Named turns come first, each shown by rows before and after it. Which turns, in which order, take the first row of each pair that follows to the second? Write the first one first, as in the answered first pair.
turn Rut:
-7  -12  -5  16  -2  7  -12  -4  7  1  -3  6  6  2  -7  17  11  -5  5  3  10  -5  7  -20  -16  0  -7  1  16  -1  2  7  1  -11  1  -2  0  -1  10  -7  8  0  -4  -9  11  4  -5  4  ->  -6  -28  -8  21  -6  3  -6  0  1  -4  -1  5  4  -7  -7  1  8  3  4  0  9  5  10  -8  -11  -3  -6  10  9  2  2  8  -2  -9  3  -2  2  4  8  -3  3  1  -9  -6  15  8  -11  1
-10  14  -3  -11  0  18  7  6  1  -6  3  -10  -11  5  -4  9  -3  -19  5  24  2  7  0  -11  9  7  15  2  -1  13  -11  5  -2  3  0  -7  9  -7  2  4  -6  -1  -12  20  6  11  -6  -3  ->  -5  12  -6  -8  -3  18  6  8  0  -8  1  -2  -12  2  -7  5  -1  -21  3  22  4  9  1  -14  8  4  17  -2  3  15  -11  6  0  0  -3  -4  9  -10  5  4  -1  -2  -15  20  9  12  -5  0
5  12  2  -7  -1  -5  1  3  10  0  7  4  -4  5  0  8  2  -3  2  2  -2  -10  -6  -1  -2  2  2  1  2  -2  -2  -1  6  1  -1  3  0  -5  0  -1  -1  -1  5  5  -7  -7  3  -5  ->  9  1  5  -3  -5  -8  2  3  7  -2  5  15  -4  1  -4  -5  3  -2  -4  -2  -2  -4  -3  0  1  -2  6  0  5  0  -2  1  4  -1  -3  4  -1  -6  4  -1  1  -1  -3  7  -2  -3  2  -2
7  -14  1  6  -2  11  2  3  7  -10  -7  1  2  -3  14  -4  1  2  -9  10  -1  15  2  0  11  -10  1  4  -2  -10  -7  10  18  0  -5  7  -4  5  -5  15  4  0  2  8  -7  2  6  16  ->  5  -10  1  4  2  14  2  3  5  -10  -4  -8  -1  -1  19  0  0  3  -5  13  -1  15  2  4  10  -7  -2  9  -5  -11  -7  9  17  3  -5  3  -3  6  -7  14  -2  3  7  10  -11  1  3  11
turn duz:
-7  -8  3  -1  -19  16  2  2  -10  -3  1  12  3  -8  0  1  10  -2  -17  4  3  2  -6  -7  -1  1  2  -17  -2  -10  0  -4  1  5  1  3  8  -1  -15  4  4  6  -3  5  5  15  8  18  ->  -6  1  0  -2  -12  15  -5  -7  -4  5  -5  6  -2  -2  6  8  10  3  -14  3  -2  -6  -6  -7  -5  5  -3  -17  -5  -13  4  -3  -6  12  -2  -2  5  -1  -23  1  -3  11  8  4  -4  5  14  13
-22  10  -17  -1  -10  25  -8  6  3  3  -5  -9  0  -5  11  -4  -6  -3  -10  18  5  -2  -5  1  3  -10  -2  12  0  8  -2  5  -9  1  -14  0  -7  5  -13  7  1  3  14  0  -10  8  7  15  ->  -7  18  -14  -3  2  8  -9  -6  18  10  -4  -7  -12  0  10  -1  -6  7  -3  6  0  -11  -6  3  -4  -4  -3  9  -1  1  7  6  -15  4  -11  5  -5  0  -12  4  -7  9  22  5  -17  -15  15  -7
4  0  6  3  0  -7  -7  -1  -3  -3  1  0  7  5  0  16  4  -8  5  -9  0  -5  -3  -2  2  5  4  -8  11  -2  1  2  10  -6  8  -4  4  -3  6  -2  1  -7  -13  -7  9  -3  5  -1  ->  -3  -2  6  3  -3  2  -5  -1  -8  -4  -2  -3  10  4  5  15  7  -11  2  -3  1  -3  -1  -4  3  4  3  -6  10  -5  -1  2  13  -4  4  -5  6  -2  4  -2  4  -6  -13  -7  10  1  4  5
25  -11  1  5  6  -7  3  -26  4  6  -7  16  -3  -10  -7  -3  12  15  1  -12  3  3  10  -2  2  -12  -2  -16  8  -2  10  1  -7  5  -11  -3  7  -10  19  0  -2  8  -21  -2  5  -4  4  8  ->  18  -14  1  6  -1  3  5  -19  -4  1  -5  16  2  -14  -5  -4  11  9  -4  -7  5  11  9  -4  5  -13  -1  -14  7  1  5  2  -5  4  -11  -3  7  -8  20  4  1  5  -27  -3  13  8  -2  17
turn Dumiv:
-17  -3  -4  -6  -8  13  3  17  -2  0  3  4  1  -7  -6  -21  -12  -8  -8  20  -2  2  0  11  3  -7  -3  9  -1  9  -7  -2  3  -6  -10  8  -2  -1  -5  5  6  -8  3  2  -8  26  -11  15  ->  -19  11  -1  -14  -4  16  2  19  1  4  7  1  1  -1  -5  -8  -11  -12  -5  21  3  -3  -4  7  -1  -3  -4  4  0  7  -10  -1  12  -8  -9  10  -1  -5  -2  2  3  -9  7  -1  -11  22  -10  13
-6  6  5  -4  17  -12  -9  -22  11  7  0  1  -4  8  -8  3  -9  4  7  -3  -7  -5  0  5  1  -6  5  -8  4  0  -4  -2  7  -3  21  -4  -5  -6  -9  4  -11  0  0  -9  0  -8  -15  -12  ->  -6  3  3  0  15  -13  -9  -25  6  7  -1  -2  -3  6  -6  2  -5  6  9  -4  -9  1  3  2  2  -7  3  -6  4  -3  -3  -3  2  1  22  -8  -6  -1  -9  5  -12  0  -3  -12  2  -9  -16  -10
13  -12  2  -5  -2  -4  0  -4  7  2  12  3  -2  -2  -4  0  8  1  -6  -3  -12  2  3  2  -2  -3  0  -1  1  -2  3  6  0  -4  8  -3  3  0  2  -9  -4  -1  -1  6  10  4  -2  -10  ->  13  -7  2  -9  1  -4  -1  -3  9  1  12  3  -2  0  -4  2  8  -2  -5  -4  -13  -1  0  2  -3  -1  2  -3  2  -2  0  7  3  -5  8  -1  3  -1  4  -9  -4  0  0  5  7  6  -1  -11
turn para:
-7  -1  14  6  -2  -5  9  20  4  -1  11  -4  1  2  2  6  -8  -2  8  7  3  9  9  3  1  -7  3  8  -10  8  -15  -8  9  3  13  -6  14  9  11  10  -4  10  -5  0  -1  5  -4  -9  ->  -1  7  17  -1  3  -9  6  18  13  5  14  3  -1  4  -1  15  -7  -5  10  3  2  2  5  -2  -2  -4  4  3  -7  7  -12  -9  10  1  14  -3  15  1  15  8  -1  7  -5  2  -3  1  0  -13
5  3  8  -1  0  4  -1  -5  -2  2  0  10  -1  -3  -11  7  -2  -6  0  1  6  -1  -1  -3  2  1  5  -9  10  3  -9  -1  18  -8  -3  0  -5  -2  17  -1  7  -4  -5  1  8  4  -4  4  ->  8  -4  5  3  -2  1  0  -5  3  5  -2  16  -4  -4  -12  -1  -3  -1  -3  -4  5  -1  -1  -2  0  -2  7  -8  9  5  -8  0  11  -7  -11  1  -8  -4  12  -1  7  -4  -3  5  5  4  -1  3
-14  -2  -2  12  2  13  -9  -17  -4  -7  -6  -3  6  1  -5  15  7  -4  2  -7  -4  3  2  -6  -11  10  -6  -16  -3  4  -1  1  -11  4  -5  -8  0  -11  5  -6  0  4  -16  -16  7  0  -3  12  ->  -9  -2  -3  11  3  9  -10  -21  2  -6  -6  5  4  2  -7  13  6  -2  1  -7  -6  2  1  -8  -11  7  -2  -20  -3  0  -2  -1  -10  2  -8  -5  1  -15  6  -4  0  6  -14  -13  2  -5  0  10
-1  7  3  -2  -5  8  2  7  2  -3  3  10  -3  1  -6  4  -4  -8  -7  0  1  -3  -9  -7  -5  1  0  -5  5  0  -2  1  4  -5  -4  7  -2  -9  7  -3  7  -3  0  5  4  6  0  8  ->  0  2  4  -2  -7  3  3  8  1  -2  3  15  -5  -2  -8  -5  -4  -5  -9  0  4  -1  -9  -5  -5  0  0  -7  3  2  0  1  -2  -7  -7  8  -5  -9  2  1  8  -3  3  7  1  6  1  10
Now pairs of rows:
Each pair is 2 to 3 turns apart.
3  11  0  -4  1  -20  -2  4  16  -6  1  -14  -13  4  -7  -8  -3  6  -2  11  9  -14  -15  31  7  2  15  18  -9  5  2  -5  -5  -2  10  7  9  8  0  12  -12  12  8  20  -6  -11  0  -23  ->  -1  28  9  -14  2  -11  -4  9  14  -7  7  -14  -5  11  -7  16  -1  -15  0  14  12  -19  -20  19  4  6  17  5  3  2  -4  -5  10  -11  13  9  11  4  14  10  -3  3  1  15  1  -6  1  -15 -> duz, para, Rut
2  15  7  -1  8  -4  -2  -2  3  -4  6  -10  3  8  -4  13  5  -7  10  -4  6  -4  -2  0  -2  6  -5  -1  5  3  -1  -1  9  0  10  2  6  1  7  0  0  0  -4  -7  3  -13  -1  -7  ->  15  -2  6  7  2  -17  -1  -5  8  -2  5  12  -4  -2  -12  -6  5  5  1  -11  1  -1  1  2  0  -1  1  -3  1  5  3  -1  0  1  0  7  1  -4  1  1  3  0  -7  2  3  -15  2  -8 -> para, Rut
7  3  -3  -15  14  -6  -2  -2  8  0  -3  -1  -5  6  7  1  -9  -1  9  2  -16  -5  3  7  -2  9  -23  14  -7  2  2  10  1  -7  6  -3  2  16  22  -7  -5  -6  7  -8  -10  -3  4  -19  ->  3  -12  0  -7  -4  4  -1  5  -6  -5  -5  19  2  -3  0  -11  -4  -9  -7  2  -13  4  4  -3  4  2  -19  8  0  4  -3  12  2  -12  -6  2  -6  13  22  0  12  -17  -7  -8  -1  19  2  5 -> Rut, Rut, duz
9  5  3  3  -3  4  -2  -17  10  10  -6  9  -8  0  -14  6  4  6  -11  -2  -4  -15  1  -16  -16  0  -6  -28  2  -1  7  -8  0  -6  -18  -1  -8  -13  6  2  7  3  4  2  -8  -13  12  13  ->  -3  -5  2  5  -15  16  1  -7  -4  3  -3  7  0  -3  -13  2  2  -5  -15  4  0  -6  0  -17  -8  -3  -2  -25  5  1  -1  -6  6  -9  -17  -1  -6  -9  11  3  11  -4  -6  2  2  4  5  29 -> duz, duz, duz
9  -2  1  3  -3  -13  -4  5  -1  2  12  -9  -1  5  -19  3  -9  8  10  -5  10  -5  -1  8  -2  -1  -3  -5  0  6  7  0  -4  2  -1  -12  17  8  19  -8  2  -10  -2  9  -1  -17  -6  -4  ->  -10  6  -7  3  -6  6  -8  1  -5  5  2  -21  5  8  -6  12  -7  3  5  2  14  -5  1  1  -3  -2  -12  1  -2  3  1  0  -9  9  -11  -17  8  11  5  -4  2  -4  8  2  -9  -9  -5  10 -> duz, duz, duz
13  -11  -9  -7  -7  -14  3  2  9  -7  7  14  -10  -11  -3  -18  -14  21  1  0  -4  1  -3  17  8  -3  2  14  -12  1  2  -7  -2  1  5  9  2  -10  -3  7  1  4  6  21  3  -7  -7  -28  ->  12  1  -1  -14  0  -14  5  10  11  -9  14  8  -9  -5  -5  -7  -16  7  6  1  0  -2  -9  18  7  2  4  12  -7  1  0  -10  12  -6  15  10  10  -12  9  4  1  -1  -4  19  5  -6  -12  -31 -> Rut, duz
-20  6  -8  1  0  6  1  5  -12  -2  2  -18  8  -2  3  -2  9  -1  3  -4  10  14  0  -10  6  -2  -10  5  -3  -1  -4  0  1  -1  -4  -4  0  9  -2  -1  -7  2  4  -6  2  9  2  0  ->  -8  19  -2  -6  10  -5  0  -1  0  1  5  -11  1  4  -1  10  10  -3  8  -11  6  6  -5  -15  0  3  -11  -5  2  -6  -2  2  5  -5  0  -1  7  -1  9  -4  -8  0  6  -4  -1  -5  7  -9 -> para, duz
-1  -12  2  -3  -13  9  1  6  -3  -3  4  12  1  -8  -5  -9  -2  -2  -11  -5  0  4  -6  -1  4  -13  7  -5  0  0  -4  -4  0  0  -6  9  0  -2  -1  0  6  0  -3  8  8  9  5  9  ->  -1  11  5  -13  5  1  4  -2  10  0  7  -6  -4  6  2  9  -6  2  2  -6  1  -7  -9  6  -1  -1  0  -2  -3  -4  0  -6  3  3  2  5  6  -1  0  -8  -5  8  12  6  -3  -10  6  -11 -> Rut, Rut, duz
-6  -2  -5  7  3  1  5  -4  -1  -3  -4  -11  -1  -1  4  -8  2  3  -3  -2  -5  -3  3  12  5  1  -1  8  -9  -1  3  -2  -6  4  0  0  3  2  -7  1  -9  3  8  2  -4  -4  1  -1  ->  1  -11  -3  12  -3  -4  7  -4  -4  -5  -3  3  -3  -6  -2  -15  1  5  -8  -7  -6  -2  4  7  5  -4  2  2  -6  2  5  1  -6  0  -4  -1  1  -1  -5  4  -6  -2  1  3  2  1  3  1 -> Rut, Rut, Rut
14  -5  8  -1  4  -12  -4  3  9  -7  5  18  -5  -7  -15  -7  0  4  -2  -7  -6  4  -10  2  -5  -2  8  -9  5  3  5  3  8  -8  -2  6  2  -6  11  1  7  -5  -1  11  4  -3  -4  -4  ->  -8  8  -5  -6  2  11  -10  -9  9  5  -9  0  -2  1  5  7  3  4  -4  3  -6  -1  -8  -8  -10  -1  -7  -2  0  -4  2  0  -9  1  -17  3  -9  -6  -11  2  3  4  19  1  -11  -1  2  6 -> duz, duz, duz
-6  14  5  -4  10  5  3  -4  -13  3  2  4  13  5  9  10  5  -19  -6  10  1  -8  -3  -9  -19  2  -11  -8  -3  -7  -5  10  5  -2  -15  8  0  -7  7  6  16  -3  -1  -7  -4  -4  1  21  ->  10  8  12  -1  13  -9  7  1  -9  1  7  13  8  2  -2  4  3  -16  -3  0  1  -6  -4  -5  -16  3  -4  -10  -1  -4  -4  8  13  -7  -5  11  7  -10  19  4  17  -9  -9  -1  2  -8  -2  10 -> duz, duz, duz
9  2  -5  3  12  -19  2  -8  11  7  -1  0  -9  3  -2  -8  -5  17  9  -8  -8  -6  4  15  0  6  0  7  -5  4  11  -2  -12  5  1  3  3  -2  -8  -1  -5  5  9  5  -9  -19  7  -23  ->  -8  -3  6  -3  -1  4  4  17  -10  -9  13  -5  9  1  -4  4  -6  -13  4  3  4  7  -5  8  9  5  9  5  7  8  -5  -1  16  -9  17  1  10  6  15  2  6  -9  -15  -1  13  15  -11  4 -> duz, duz, para
-2  2  0  3  -6  7  16  -1  -4  -1  6  -7  8  7  -5  0  3  4  9  9  7  -3  12  -13  13  15  6  4  1  -1  5  16  6  2  3  -2  7  25  -1  14  -10  11  10  0  18  -8  11  -1  ->  8  -5  0  6  -7  0  18  -1  -3  -2  6  5  4  3  -10  -7  2  6  6  4  4  -1  11  -8  16  12  10  0  5  1  5  18  7  -1  4  2  8  20  2  14  -9  8  4  2  18  -8  12  -3 -> para, Rut, Rut
